500 stands for zero in the data rows.
Here are some points:
487 400 468 493 486 461 405 588 344 588 522 658 581 815 255
381 484 823 807 368 618 384 451 645 542 701 424 491 424 344
503 533 531 577 706 337 513 634 225 515 875 482 300 553 395
527 350 600 867 522 665 515 647 446 338 326 356 558 619 427
605 598 388 425 562 335 422 672 303 570 794 594 332 469 388
464 648 390 396 431 510 653 334 466 581  90 629 529 497 433
326 441 710 592 733 574 482 424 457 414 524 427 601 754 309
633 356 458 605 619 675 614 614 357 476 302 333 558 419 423
472 561 312 730 454 405 622 494 390 470  19 610 546 407 696
441 455 571 504 419 297 610 581 434 685 473 654 506 479 270
581 455 327 346 630 621 513 685 326 393 389 324 514 699 686
375 446 509 489 504 382 563 381 636 489 906 546 410 880 336
588 532 518 449 506 236 385 392 462 651 884 539 400 689 441
360 444 521 343 417 384 448 365 729 570 886 662 489 524 513
521 511 710 425 529 771 414 519 460 671 506 365 473 184 390
369 462 625 638 383 548 607 458 683 202 645 485 618 471 522
403 446 664 460 441 467 670 333 387 764 548 464 557 355 440
496 638 498 661 573 520 532 416 363 690 201 518 536   6 467
467 505 662 313 411 416 649 516 112 657 506 483 453 720 520
14 more points follow, each with its number after it:
596 632 586 640 375 567 638 604 487 256 339 395 456 290 537 0
551 528 486 637 333 243 406 357 593 470 783 646 466 528 623 1
386 473 408 487 432 496 395 462 708 660 934 513 483 158 651 2
541 418 289 642 625 530 652 749 326 412 151 411 525 576 551 3
474 527 416 525 368 260 610 252 456 660 550 621 535 598 539 4
437 600 590 442 566 495 553 573 554 323   0 410 610 796 488 5
426 496 795 296 599 645 423 474 365 401 880 528 573 401 295 6
550 472 335 420 425 384 499 233 701 656 662 594 407 758 466 7
390 447 524 108 585 382 358 524 565 475 887 558 587 776 525 8
496 451 583 420 567 486 623 580 399 576 308 268 631 765 373 9
539 482 439 262 438 457 405 437 823 471 668 604 332 833 472 10
397 450 454 330 362 549 562 215 477 637 483 599 580 787 551 11
571 455 363 702 452 523 462 838 567 468 839 463 336 236 437 12
563 640 632 430 688 359 327 608 455 519 412 426 566 115 600 13
Which of these numbered points is nearest to each point below, looking only along the 4 directions in which the first points spread most? Its number follows each.
407 385 756 364 304 558 601 647 661 575 678 376 539 444 376 > 6
460 420 262 681 588 424 511 339 753 390 921 551 402 655 497 > 10
551 559 163 610 444 473 505 257 383 660 676 570 408 639 574 > 4
454 468 489 569 384 413 468 281 636 609 839 594 314 521 667 > 1
596 537 470 577 256 368 529 214 590 522 881 567 478 533 489 > 1
503 589 566 497 514 552 427 702 153 527 746 609 345 328 388 > 12
484 539 561 674 725 495 299 601 667 365 256 404 657 343 508 > 0
541 449 498 772 376 610 548 660 574 582 286 340 634 445 234 > 0
Here are 14 other points, each followed by its number:
416 566 396 251 461 459 453 365 553 582 519 617 387 978 519 0
540 448 312 424 578 328 490 418 543 552 886 664 335 612 465 1
508 468  78 322 462 568 514 382 632 505 655 632 478 757 503 2
568 480 473 711 260 661 369 777 549 378 340 479 574 567 433 3
516 503 713 457 588 314 614 523 529 594 676 479 211 472 407 4
332 447 172 451 557 561 541 439 710 439 622 610 645 320 593 5
621 349 609 614 484 412 257 528 580 497 435 559 593 460 633 6
550 500 630 728 481 456 485 449 665 292 327 324 723 636 445 7
456 301 448 282 594 471 478 486 569 527 829 622 369 582 644 8
448 653 655 669 651 647 398 486 292 501 421 516 277 482 433 9
498 495 722 719 642 565 526 633 557 318 625 353 487  53 452 10
544 631 322 572 476 467 622 554 668 434 502 625 332 307 276 11
775 483 406 549 512 685 470 534 499 492 380 404 333 359 533 12
456 453 489 400 402 310 714 419 405 708 476 572 458 621 477 13
The same question for these:
596 566 509 450 360 448 373 288 782 604 864 470 534 241 487 > 4
438 529 280 379 462 393 514 340 372 701 755 633 445 721 507 > 1
527 507 602 722 619 458 368 653 734 489 394 330 477 105 643 > 10
540 512 587 414 417 520 648 447 209 584 279 530 453 877 332 > 2
409 569 362 592 402 751 591 427 356 445 543 547 527 118 664 > 11
618 344 319 603 507 570 480 877 524 444 526 464 392 541 440 > 9
395 497 189 246 536 467 461 399 567 519 820 627 533 821 489 > 0
432 595 541 241 557 582 439 598 423 257 385 672 464 500 628 > 6
